One vector is turned by the same rotation once a tick. Each row is the vector after some number of ticks, and that number follows the row.
The counts run from 0 to 357.
[111 131 131 111 102  98 134 164 108 136  99 115  84 131 126 136 133 163
 115 115 102  80 155  88 157 157 160 128 106 106 135  89 138 123 126 148
 127  96 121 181 123 171 195]	94
[109 133 134 110 138 102 121 162 138 155 154 124  84 163 170  78 140 168
 130 122 112  86 143 100 138 141 177 170 102 140 125 106  93 119 124 161
 141 119 182 127  96 148 146]	287
[120 126 120 112 127 104 131 139 143 150 150 130  56 170 202 136 101 130
 149  95 114  90 137 105 140 147 169 141 134 104 169 100 112 125 136 156
 146 136 114 148  82 111 182]	328
[111 137  79  71 143  70 130 141 105 134 142 113  74 118 163 115 111 153
  91 128 140  78 116  86 149 167 167 135 105 112 145 109 143 123 148 117
 129 106 118 160 116 149 148]	334
[144 141 117  90 145 136 144 134 131 115 136 116 135 143  79  76 121  86
  93 115 101  92 118  87 153 111 133 137 117 102  90 183 125 124  91 187
 122 143 128 146 125 148 103]	190
[152 129  95 107 142  85 118 161 128 146 165 142  94 142 176 128  58 155
 123 116 135  91 132 130  90 186 182 129 125 162 126 123 139 124 119 153
 116 123 135 147 105 151 159]	293
[110  80  96 138 129 159 116 138 132 161 165 125 139 174 137 147  91 106
 118 129 150  82 166 152 132 152 165 121  82 153 133 124 160  96 137 140
 174 140 143 148  95 150 146]	42
[150 134  95 117 144  98 128 160 132 148 171 148  76 170 182 107  80 143
 127 122 144 112 139 113  97 176 174 136 105 149 139  92 138 114 119 138
 107 124 125 130  99 159 168]	292
[140 148 165 119 120  95 157 156 122  90 113 126  90 150  85  99 142 108
  92 116 104  94 118  56 143 117 135 148 146  95 123 169 111 145 102 171
 133 126 113 147 139 164 160]	171
[116 122 131 126 143 120 145 140  96 109 125 113 126 143  64  99 122  83
  84 158 127  95 133 111 106 120 138 116  97 138  88 200 116 119 109 160
 162 134 143 141 138 172 126]	199
[161 115 132 141 126  91 144 144 140  65 145 131  87 148 101 101 120  86
 109 127 128 112 105  97 142 153 102 124 154  90 138 157 103 131 119 178
 130 130  73 121 143 163 183]	175
[115  97 110 149 141 128 131 138 151 112 185 121  95 165 153 114 113 154
 121 146 158  92 129 161 130 188 153 134  96 137 147 146 112 124 158 162
 177 145 107 115 107 163 168]	21
[133 170 121 110 115  87 152 146 117 108 100 119  82 136 115 119 132 109
 107 117 106 111 129  55 132 126 125 114  97  89 133 113  88 128 129 134
 132 101  71 157 106 153 185]	134
[168 126 115 151 152 102 134 164 140 120 180 157  98 171 140  73 103 122
 131 140 144 117 134 145 113 179 160 150 107 151 116 106 122 121 121 180
 109 138 125 108 105 182 153]	253
[130 106 112 104 167 157 112 150 107 152 168 121  85 158 179 116  72 101
 108 120 140  97 161 115 133 134 158 126 117 139 155  82 169  98 114 133
 115 120 150 157 132 143 176]	311
[141  89 158 173 124 130 143 137 157  99 148 156 111 193  92 113 121  68
 121 136 127 110 153 102 128 126 124 156 152 129 116 187 106 120 110 180
 155 161 136 116 116 163 153]	205
[123 105 127 153 118 131 130 158 127 156 163 155  97 190 143 125 110 147
 104 128 147  80 162 115 150 150 183 150 113 146 142  73 152 127 136 145
 128 139 128 153 137 172 179]	52
[101  95 104 108 125 139  83 153 128 125 122 111 133 153 138 123 110 124
 123 141 113  96 144 125 165 160 119  98  76 102 164  77 134  89 141 146
 136 110 119 165  87 171 165]	78
[102 121  76  74 138 122 146 127 140 126 126 107  81 124 122 123 159 144
 146 113  95  97 168 113 176 148 114 124 119  95 142 114 116  80 111 148
 133 119  99 156  77 119 184]	106
[115 119 137 145 152 117 133 153  87 120 144 110 129 151  95  93 111 104
 123 151 132  90 157 149  96 135 156 124  86 156  93 170 124 134 117 176
 174 121 178 136 121 189 119]	238
[110 135 160 133 142 162 124 125 129 154 154 103 117 176 144 108 116 138
 103 110 117  60 137 123 127 122 191 154  81 131 118 156 116 142 119 177
 186 153 164 142 116 146 117]	8
[139 116 130 137 116 102 172 146 134 116 132 156  92 178  81 119 131  71
  92 132 126 114 139  46 123  99 133 157 145 113 109 163 101 106 100 137
 120 147 114 136 135 146 171]	168
[142  81  93 120 162 132 118 134 167 140 177 142 127 157 144 106  93 127
 152 131 132 101 154 159 110 166 145 142 117 158 117 158 130  81 106 180
 117 142 166 117  76 143 131]	263
[ 89 137 108  90 122 106 125 132 128 152 138 129  63 169 171 106 133 165
 130 122 118  83 129  74 145 134 167 148 106  97 146 111  96 111 141 134
 153 122 146 136 100 121 170]	326
[135 111 121 107 142 130  96 175 125 153 154 132 127 153 142 103  77 134
 101 145 137  87 140 121 107 147 174 117  83 155 113 125 142 103 115 156
 125 115 188 151 129 183 130]	275
[ 84 108  90  70 151 142 121 112 121 141 137  89  83 133 147 123 137 121
 119 106 108  64 141  91 183 117 141 126 114  89 150 127 134  94 127 144
 156 132 145 172 111 110 143]	345
[121  96  74 104 166 104 105 134 142 135 184 117  93 147 176 105  93 116
 149 127 152 105 149 132 124 171 128 134  84 138 147 113 124  87 144 136
 146 107 120 128  59 135 144]	300
[128  99 101 126 184 115 120 135 136 117 183 112 113 149 145  71 116 114
 163 135 138 116 159 165 132 174 118 150  91 155 119 128 107  94 131 176
 146 120 142 107  67 159 131]	261
[107 115 109  86 122 164 105 122 147 146 153 116  95 171 167 144  98  87
 110 116 115  87 133  93 165 116 141 100 114  79 162  96 137  96 118 146
 131 157 129 168 103 116 169]	348
[ 90  64 105 112 114 121  97 149 132 159 119 126 127 147 115 159 122 124
  95 141 132  80 173 102 147 136 136 136  91 125 143 111 158  80 126 116
 131 112 153 178  94 169 165]	82
[119 134 118  86 142 127 118 140  95 126 106  79  98 113 123 128 123  87
 123 105 100  97 157 103 159 126 113  84  89 102 141 102 140 108 110 148
 132  90 103 179 101 152 164]	115
[165 117 110 137 138  76 152 150 132  74 153 145  89 152  90 107 116  68
 107 141 146 125 110  90 122 144 110 134 132 121 129 165 109 121 129 156
 119 132  63 121 124 162 160]	176
[ 91 109 108 118 121 120 117 132 110 114 133 118  69 154 150 149 115  90
 108 150 129  92 114 110 143 133 135  78  95  86 162 110 120 107 166 132
 165 134 117 154 128 143 207]	357
[138 112 115 131 165  76 132 163 131 113 160 126 114 121 129  90 110 167
 124 140 138  79 133 148 123 191 162 152 113 164 105 161 144 126 114 179
 124 110 162 132 116 191 141]	256
[118 137 134 136 125 105 119 142 131 119 151 111 100 159 156  99 108 154
 107 133 141  87 118 132 122 184 168 133  57 134 141 141  93 145 163 167
 184 129 109 124  80 165 131]	19
[102 123  87  80 131 116 137 114 153  94 113  95  92 126  99 113 155 115
 119 113  95  92 133  89 152 126 100 126 134  77 132 176  86  85 113 156
 141 120  90 137  87 112 168]	144
[108 100  84  84 144 104 108 127 127 101 158  97  87 115 176 114 118 125
 121 124 127  83 107 114 169 169 123 107 109  92 170 115 133  99 149 149
 148 106  97 155  98 141 170]	337
[150  90 130 120 128 112 123 142 126 114 114 107 120 139  84 146  99  45
  94 132 132 106 138  86 121 110 102 116 122 124 144 170 142 107 106 131
 132 114 106 171 131 159 163]	158
[144 123  85  81 146 112 143 135 118 141 122 113  96 121 114 154 109  91
 114  94 110  90 171  82 152 117 143 132 136 123 131 109 177 104  95 131
 104 111  96 198 106 142 166]	111
[155 121  89  90 151 122 162 127 127 113 135 113  91 134  94 129 127  71
 102 104 110  95 155  71 145 104 121 143 155 122 121 153 152 102  83 133
  95 134  97 164 130 132 170]	149
[114  74 109 116 125 107 106 147 140 132 104 113 125 133  99 176 112  79
  97 130 110  91 161  88 128 115 104 112 119 109 157 137 151  93 122 117
 129 109 123 188 105 161 186]	120
[159 116 127 157 162 149 133 144 111 109 177 127 125 167 107  89  76  58
 118 143 141 106 156 158 113 149 146 109 106 154  99 134 147 116  99 185
 132 138 149 128 132 185 145]	234
